(in the rows, 128 means zero)
Each run below is a few steps of one of 7 hidden systems, one row a step.
seq 1, sekof:
[[ 81  96 121  88  91 169 156 127 123 162 133 142 105  81 172 170 120 113]
 [142 205 142 143 127  97 131 105 185 127 126 168 149 115  99 139  87 123]
 [138  93 134 145 161 141 113 176 126 138  83 158 137 103 127  59 177 138]
 [115 160 125 149 142 115 120 126 107 131 180  72 133 166 187 128 132 174]
 [ 72  98 113 109 128 163 116  70 103 113 118 121 145 128 101 132 121  58]
 [157 172 131  88  78  77 126 141  89 139 138 165 120  92  99 156 130 145]
 [158 136 136 178 160 131 155 156 149  84  85 137  95 178  92 114 152 114]
 [140  93 127  97 145 161 149 177 124 154 141  75 138 108 189 160 147 147]
 [112 151 118 104 124 148  99  65 183  87 152 131 142 151 134 139  77 128]
 [143  77 118 127 112 100  94 129 106 157  72 182 137  75 118 115 109 121]
 [145 180 122 201  99 119 146 174 119 131 169 135 106 159 139  98 116 149]]
seq 2, lanu:
[[140  89 116 111 154 171 163 115 143 124  55 124 150  82 140 148 135  98]
 [187 149 101 124 120 128  96 123 199  88 156 122 136 138 132 111  99 154]
 [ 91  77  95 145  95 114  81 116  71 137 140 147  98 143 168 102 132 133]
 [117 176 154 162 127 109 167 122  91 180 135  94 167 118 131 161  82 130]
 [ 95 135 139 123 112 180 178 147 191 138 150 155  94 105 115 122 157  90]
 [144 136 144  80 165  75  63 140 159 123 115 163 146 107 126 138 157 153]
 [120 141 132 141 137 173 126 139  68  74  96 142 137 180 136  86 120 158]
 [154 121  83 154 136 129 150  79 115 132 116  69 164  86 145 128 141  83]
 [147 162 107 132  81 114 113 149 162 117 207 128  95 159  99 150 110  99]
 [ 94  94 142 110 113  81 124 145  82 154 104 175  81 114 148 168 156 141]
 [141 154 171 150 169 153 163 159 145 134  80 124 164 145 137 157  79 151]]
seq 3, nefe:
[[140 108 116 116 160 182 166 116 183  99 129  71 139 120 162 119 159 129]
 [120  85 115 106 130  91  62  72 169 136 130 140 133 119 158 128  90 154]
 [ 85  82 136 163  84 154 161 115 115 160 124 157  91 128 119  80 112 127]
 [112 171 150 180 152  85 140 137 122 194 159  93 163 110 134 121 136 125]
 [118 150 140  87 121 133 103 153 174 118 189 139 115 137  80 102 179 106]
 [103 106 167  66 150  92 132 115  94 137  79 150 125 111 106 171 155 129]
 [152 138 154 141 127 144 138 134  81  97 111 113 144 193  74 106  81 153]
 [192 106  89 144 145 119 156 120 122 107 117  62 136 115 138 112 183 114]
 [143  86  95 118 112  96  77 130 156 126 162 118  93 162 143 179  94 120]
 [107  86 146 116  98 175 200 127 146 164 115 126  93 109 140 157  93 129]
 [122 164 163 169 171 110 137 107 186 152 126 108 160 134 153 113  92 170]]
seq 4, Bes:
[[ 95 103 118 176 168 167 128 117 144 109  62 162 125 138 134 114 130  79]
 [145 155 126 123 118 114 136 142  59 160 158  74 175  97 158 121 133 164]
 [ 92 140 115 109 146 130 107  84 172  83 136 151 108 137  98 128 175  65]
 [146 111 137 138 115  73 138 161  59 168  92 143 116 112 138 174 112 146]
 [152 170 116 118 124 176 147 132 145  46 151 114 113 173 107 105 149 125]
 [139  75 116 121 164 115 117 134 153 160  91 112 138  94 182 189 112 121]
 [140 165 119  96  80 129  77 155 120 104 198 153 128 143 106  93 115 156]
 [122  90 115 162 135 145 159  82 158 124  52 166 118 100 145 131 105 106]
 [165 180 120 163 119 119 121 173  94 154 177  90 170 122 132 105 115 141]
 [ 77 116 118 112 145 165 132 103 175 106 118 161 104 104 147 109 193  91]
 [113 160 150 136 131  76 108 142  60 165 118 142 152 129 143 168  92 150]]
seq 5, vuven (11 x 18):
[[ 94 147 139  98 124 176  84 138 102 111 139 159 169 143  81 119  96  83]
 [171 168 114 123 118 123 196 119 103  98  96 123 127  77 117 125 185 121]
 [161 118 104 167 147  82  77 159 127 109 126 131 109 184 122 163 114 105]
 [110  78 125  71 109 175 136 170 124 139 147 127  99 108 174 143 164 143]
 [130 172 129 121 115 146 149  76 146  92 124 123 136 150 135 178  53 137]
 [163  83  96 140 124 145 107 128 164 137  91 156 153  66 117  81 120  97]
 [122 153 121 178  91  74 144 128 119 152 155 145  78 133 173 123 132 176]
 [ 53 127 143 142 159 181  88 156 131 143 144 146 156 149 146 123 113  86]
 [143 201 138  84 116 128 157 116 123 120 148 122 166  70 123 120 163 147]
 [149 144 112 160 150  99  88 116 136  66  96 160 117 178  86 106 138 104]
 [133  85 111 108 115 122 124 179  52 144 113 135 116 103 163 137 171 137]]
seq 6, sekof:
[[144 113 111 135 100 127 132 100 166  84 148 127  75 184  80 144 108  98]
 [141  69 143 111 114 119 154 171 143 185 102 148  97  92 132 176 118 124]
 [145 177 150 155 122 159 159 136 214 125 152 133 128 137 131 111  87 162]
 [115  72 124 137 167 127 107 107 173 165 103 123 154  75 155  81 153 125]
 [ 97 153 145 135 104 108  79 124 113 159 194 126 147 149 132  87  94 173]
 [ 75 106 131 163 119 117 155  66  87 132 106 139 105 129 105  91 157  98]
 [142 166 158 115 112  97 156 166  83 170 173  92 145 113  82 152 148 117]
 [122 133 151  97 149 144 162 116 163  69 122 124  91 168  83 119 181 123]
 [164  84 158  78 158 105 136 142 117 145  99  82 150 124 133 173 108 169]
 [164 112 115 120  87 179 136 109 155  80 141 119 122 158 105  94  76 151]
 [158  55  89 148 107  83 120 109 155 167 119 123 102  89 146 138 121 110]]
seq 7, lanu (11 x 18):
[[ 61 178 137 145 107 131 137  67 158 136 180 143 115 133 139 110 113 126]
 [ 96 152 142 121 120 114 103 151 108 170 124 187 152  69  91 110 145  85]
 [144 208 150 130 150 128 164 172 119  98 114 144 134 126 128 110 181 165]
 [123 115 100 135 181 151 103 138 125  82 102 114 143 141 142 132 188  67]
 [181 157  87  89 104 126 108 115  92  74 143  99 147 137 128 177 104 122]
 [137 103  82 176  88 114 151 105 111 109 105 154  64 147 134 150 113 105]
 [164 104 125 152 120 110 132 186 139 191 133 119 129 101 164 178  84 133]
 [ 78 124 152 116 130 161 144 132 183 133 148 143  91 151 189 144 111 173]
 [ 86 112 140 104 152 134  77  89 152 151  97 167 175  90 141 120  93 117]
 [138 190 133 137  94 155 135 118 122 111 140 158 160 103 120  54 108 166]
 [105 145 101 184 141 102 117 117 118 146 140 131 135 102 141  76 198  87]]
seq 8, vuven:
[[111 142 149 131 173 132 162  76 147 103  77 124 149 120  82 124 158  83]
 [193 114 138 127 122  56 110 168  91 149 122 115 138 124  82 123 133 149]
 [100  80 141 136 150 149 150 145 125 107 136  94  75 195 145 122 163 141]
 [111 108 147  66 132 130 125 101 110 156 135  89 169 114 125 194  80 119]
 [176 115 129 130 103 155 170 104 181 108 128 112 122 121  65  78 113 131]
 [116  86 141 167 147  54 130 103 132 169  78 145 101 118 139 143 128 134]
 [112 113 163 145 119 156 121 192 120 177 180 106 138 155 129  91  96 161]
 [ 72 152 155 108 166 139 159  59 157 126 132  96 151 117 141 125 160 126]
 [159 140 147 109 119  83  86 118 115 134 128 143 163 122  42 102 105 121]
 [127  97 141 161 136 124 178 148  95 122 100 122  78 150 113  86 195 140]
 [115 124 150 128 160 101 116 146  88 154 146  71 150 167 139 196 101 114]]
seq 9, Deka, 11 rows:
[[138  87  90 128 130 137  78 119 108 116 108 138 144 112 195  90 117 169]
 [135 148  86 175  93 150 121  80 105 109 158 102 154 145 129 109  70 101]
 [157 152  97 139  83 107 123 142 162 148 163 162 112  80  96 138 133  67]
 [106 165 144 156 130 102 108 192 133 138 141 188  84 161 160 149 134 150]
 [ 89 153 125 134 179 179 115 148 120 120 100 136 170 116 192 141 141 108]
 [169 191 113  98 144 121 101 105 115  77 141  97 185 122 117 109 137 145]
 [156 102  91 121 104 132  91 124 116  67 107 166 103 150  80  95 145  97]
 [141 105  83 149  78 113 132 148  58 135 129 140  89 122 179 155 125 128]
 [130 163 108 146 122 173 166 142 157 117 157 101 120 148 169 189  96  99]
 [166 146 123  96 148 108  85 154 207 123 129 149 150  95 143 165 119 131]
 [126 134 134 145 135 136  78 141 132 105 100 186 137 155 143  76  88 181]]
seq 10, nefe (11 x 18):
[[152  98 118  82  98 169 102 162  91 101 106 154 130 139 153 138  87 171]
 [115 145  96 170 131 162 172  73  95  95 100 101 134 134 189 134 112 124]
 [167 139  76 169 109 126  90 123 177 138 151 134 156  97 139 108  87  92]
 [103 130 114 131  87 121 139 152 152 150 144 187  65  92 177 136 162 135]
 [ 62 168 169 136 158 155 121 160 119 163 124 156 160 133 142 155  97 106]
 [136 197 139  91 118 162 137 124 125  98 139 140 172  95 113  73 149 157]
 [120 141 101 137 156  83  79  99 102  83  85 166 124 131 125 122 175 100]
 [156 108 104 130  77 141 110 177  49 128 125 149 128 131 104 134  97 107]
 [149 185 109 151 119 131 195 130 100 104 137  95 111 134 162 181 143 123]
 [166 146 109 119 150 154 101 151 203 100 120 140 147 125 129 165  99  94]
 [132 100 121  95 109 145 136 136 144 116  89 180 100  97 188 128 123 187]]
seq 11, kiraz (11 x 18):
[[127 166 135 123 100 189 127 141 161 110 154 149 147 145  91 128  60 103]
 [137 120 115 106 133 107 120  81 168 137  93 157 145  48 151  94 145 149]
 [123 163 120 183 155 108  75 165  72 134 132 129 167 159 152 108 117 127]
 [ 71  99 117  81 121 176 141 112 110 117 158 101 114 122 156 133 177 101]
 [152 214 132 136 110  91 167  95 129 102 138 120 122 135  92 172 121 110]
 [164  96 117 102 126 137 102 190 147 116  99 183 114  96 105 113 167 108]
 [141 120 144 155 159  99 161 143  99 141  92  96 121 141 196 162 130 186]
 [134 105 120 118 135 189 107 140 157  87 167  91 131 189 117 128 101 104]
 [133 119 121  78  84  99 132  56 147 129 122 144 117  87 132 150  96 160]
 [128 149 110 202 127 126  93 157 133 135 106 188 130 135 126  97  98 101]
 [ 99  88 120 112 143 159 134 138 118 176 132  94 161  72 190 126 154 118]]
seq 12, Deka, 11 rows:
[[155 113 131 145 148 129 179 138 130 161 148  38 145 116 164 138 139 145]
 [118  99 147  86 137 137 104 106 206 125 178 100 121 154  92 117 120 127]
 [106  83 153 101 118  86  99  91 118 165  86 181 125 101 113 126  95 150]
 [115 148 156 191 120 149 199 124  92 157 103 123 135 129 122  93 105 145]
 [131 124 135 146 155 116 156 136 165 157 168  71 134 108 110 109 195  91]
 [ 83 110 167  66 129 102  86 137 129 138 177 132 105 163  96 132 146 149]
 [ 78 113 160  99 137 140 158  83  89 122  59 165 130 117 129 149 119 131]
 [184 141 143 145 138 120 202 134  99 133 100  72 154 117 104 128 138 147]
 [147  73 127 117 131 143 138 146 186 123 165  89  91 149 106  95 173 130]
 [ 85  60 140  90 116  94  86  98 114 166 143 124 110 140 148 161 100 151]
 [104 144 164 132 112 163 187  92 123 153  98 130 148 108 115 148  60 136]]
seq 13, Bes (11 x 18):
[[120 112  79 137 109 129  78 111  43 101 118 140 139 139 140 130 121  92]
 [155 161  88 122  82 130 182  81  99 103 130 110 119  95 127 164 139  96]
 [166 174 108 152 134  95 131 177 165 122 133 144 109 118 135 187 150  84]
 [141 136 126 101 124 158 122 200 121 100 105 180 108 123 176 136 154 167]
 [134 157 116 109 148 155  94 103 120  74  89 141 176 135 166 140  79 151]
 [182 112  76 117 113 126  85 111 114 125 123 119 177  71 113 108 116  89]
 [140 152  77 165  86  81 121  98 132 122 145 160  92 100 155 105 164 119]
 [101 163 104 189 116 157 148 167  91 126 117 162 109 134 162 157 126  83]
 [135 192 136  89 136 171 172 154 109 110 117 128 165  85 152 155 154 131]
 [146 159 124  95 178  91  69 130 146  92  91 155 162 115 127 147 152 118]
 [165  92  88 120 105 107  86 133  56  93  93 152 121 129 135 109 143 141]]
seq 14, kiraz (11 x 18):
[[197 107  97 170 127 104 106 111 134 124 127  87 159 138  90  92  96 105]
 [101  73 126 106  87 100  87 138 114 177 176 144  95 120 154 116 130 160]
 [ 55 147 164 178 143 135 161 111 140 162 128 137 113 156 127 151 100  96]
 [145 148 143  96 117 180 158 140 149 142 137 117 178  73  82  96 121 104]
 [148 155 141 137 153  61 109 109 133 124 123 132 138 116 129  73 178 185]
 [ 93  89 140 127 152 127  90 154  56 122 114 123 131 177 107 130 141  96]
 [114 123 129 113  79 162 213 103  99 122 147 102  83 131 125 140 141 135]
 [187 139 120 160 127  86 135 131 189 124 134 123 115 126  63 133 122  90]
 [141  80 159  96 124 106 100 191 122 179 115 161 123 103 133 129 122 171]
 [ 83 121 161 175 170 152 159 115 136 129 111 109 120 188 159 112 107 163]
 [137 111 120  96 110 167 120  74 129 122 153  82 175 117  80 108  88 100]]

Name the system that made each run.
seq 15, 2 rows:
[[138 151 132 124 116 139 113  94 126  83 102 165 142 144  46 107  99  89]
 [182 102 117 127 115  85 143 178  90 136 103 130  97 101 138 125 180 159]]
 : sekof
seq 16:
[[100 165 130 120 140 104  57  84 119 122 138 150 176 124 140  88 103 157]
 [105 150 113 142  99 144 124 111  68 110 131 156 133 111 105  52 171 111]]
 : vuven
seq 17 (2 x 18):
[[141 119 167 117 124  90 122 128 108 100 111 150  91 188  58 114 122 156]
 [120  65 145 126 157 154 162 145  69 143  74  91 135 132 141 135 144 129]]
 : vuven
seq 18, 2 rows:
[[ 84 173 180  81 132 133 110 121 147 118 158 150 134 162 131 143  87 184]
 [130 124 136 137 169 130 132  96 126 117  43 156 169  90 107 110 136 102]]
 : Deka
seq 19, 2 rows:
[[112 153 166  88 107 138 157 125 106 156 185  84 155 114  73 109 137 127]
 [123 148 163 129 130  80 137 109 146 116 120 158  99 133  57  82 181 136]]
 : kiraz
seq 20 (2 x 18):
[[177 124 150 132 170  68 105 132 164 115  82 138 132 151  91 159 104 141]
 [131  63 129 109 114 172 115 161  95 126 101 145 123 141 149 100  99 176]]
 : kiraz
seq 21, 2 rows:
[[120 116 112 110 151 140 145  97 118 141 115  78 163  91 152 189 137  68]
 [181 159 160  77 105 119 145 144 160 108 154 120 124 143  77 134 103 177]]
 : Deka
seq 22, 2 rows:
[[117 129 123  80 125 184 148 175 140  96 144 129 100 148 132 182 155  91]
 [162 125 127  80 151  93 113 125 138  97  91 132 126 123 172 192 121 172]]
 : Deka
seq 23 (2 x 18):
[[ 93 170 142 143 182 159  94 125 142  93  97 160 167 158 155 108 108 141]
 [149 148  96  99 118 118  93 114  75 115 136 122 177  75 145  82 161 144]]
 : vuven
seq 24 (2 x 18):
[[131  72 117  81 112  85 110  75 163 130 137 128  94  99 137 112 157 161]
 [122 118 162 168 137 104  92 144  99 147 121 138 144 183  88  96  69 154]]
 : lanu
seq 25 (2 x 18):
[[112 160 111 122 105 174 118  83 159 127 178 111 173 108 112  97  91  93]
 [113 168 123 114 120  74  89  93 128 143 137 173 142  68 123 103 161 132]]
 : kiraz
seq 26 (2 x 18):
[[ 97 133 140 126 144 153 156  91 138 150 128  89 160 129 161 189  65 109]
 [173 124 121 122 109 135 122 114 202 141 146 129 154  81  87  78 112 119]]
 : vuven
seq 27, 2 rows:
[[109 182 133 132 117 141 102 151 140 129 156 157 136 158 155 180  60 129]
 [105 130 118  99 141 185 126  99 183 109  95 168 147  77 160 116 133 111]]
 : kiraz
seq 28, 2 rows:
[[ 96 144 126 144 131 113 113 125  43 116  80 179 130 131 112 121 150 105]
 [157 160 108 137 137 129 181 101  65  83  99  82 144 133 122 146 161 118]]
 : Bes
seq 29:
[[169 134 132  64 140 162 152 175 127 107 117 111 141 101 164 152 159 167]
 [163 126 105 120 158 135  86  90 174  70 118 104 147 164 151 138  89 140]]
 : sekof
seq 30, 2 rows:
[[127 122 152 144 146  85 128  89 130 137 132  90 130 180  71 170  85  99]
 [146  68 145  84  71 160 170 155 123 144 130 138  95 108  86 121 125 135]]
 : lanu
seq 31, 2 rows:
[[150  81 137 163  89 140 147 142 116 133 126 129  98 163  93  66  93 167]
 [113 115 129 175 146 164 172  96 175 145 148  69 137 142 163 109 106 132]]
 : Bes
seq 32, 2 rows:
[[141 119 122 126 187 112 135 104 147  71  91  99 111 160 157 137 183 145]
 [145  75 114  77 101 108  64 131  84 132 146 122 140 137 121 148  89 143]]
 : vuven
seq 33:
[[148 143  95 174 140 105 113 142 115 137  89 167 144  74 144  89 171 100]
 [142 193 110 148 143 146 118 188 114 111 175  98 148 151 169 139 151 126]]
 : lanu
seq 34, 2 rows:
[[ 96 105 152 151 121 148 179 134  49 139  85 130 114 152 101 143 118 107]
 [172 114 111 150  95 157 194 130 158 130 157  77 115 119  98  94 145 113]]
 : kiraz
seq 35:
[[136  96  89 104  61 180 130 120 120 114 113 183 110  88 141 108 105 127]
 [155 156  97 206 120  75 145 112 127 134 124 112 105 144 163 167 100 126]]
 : Deka
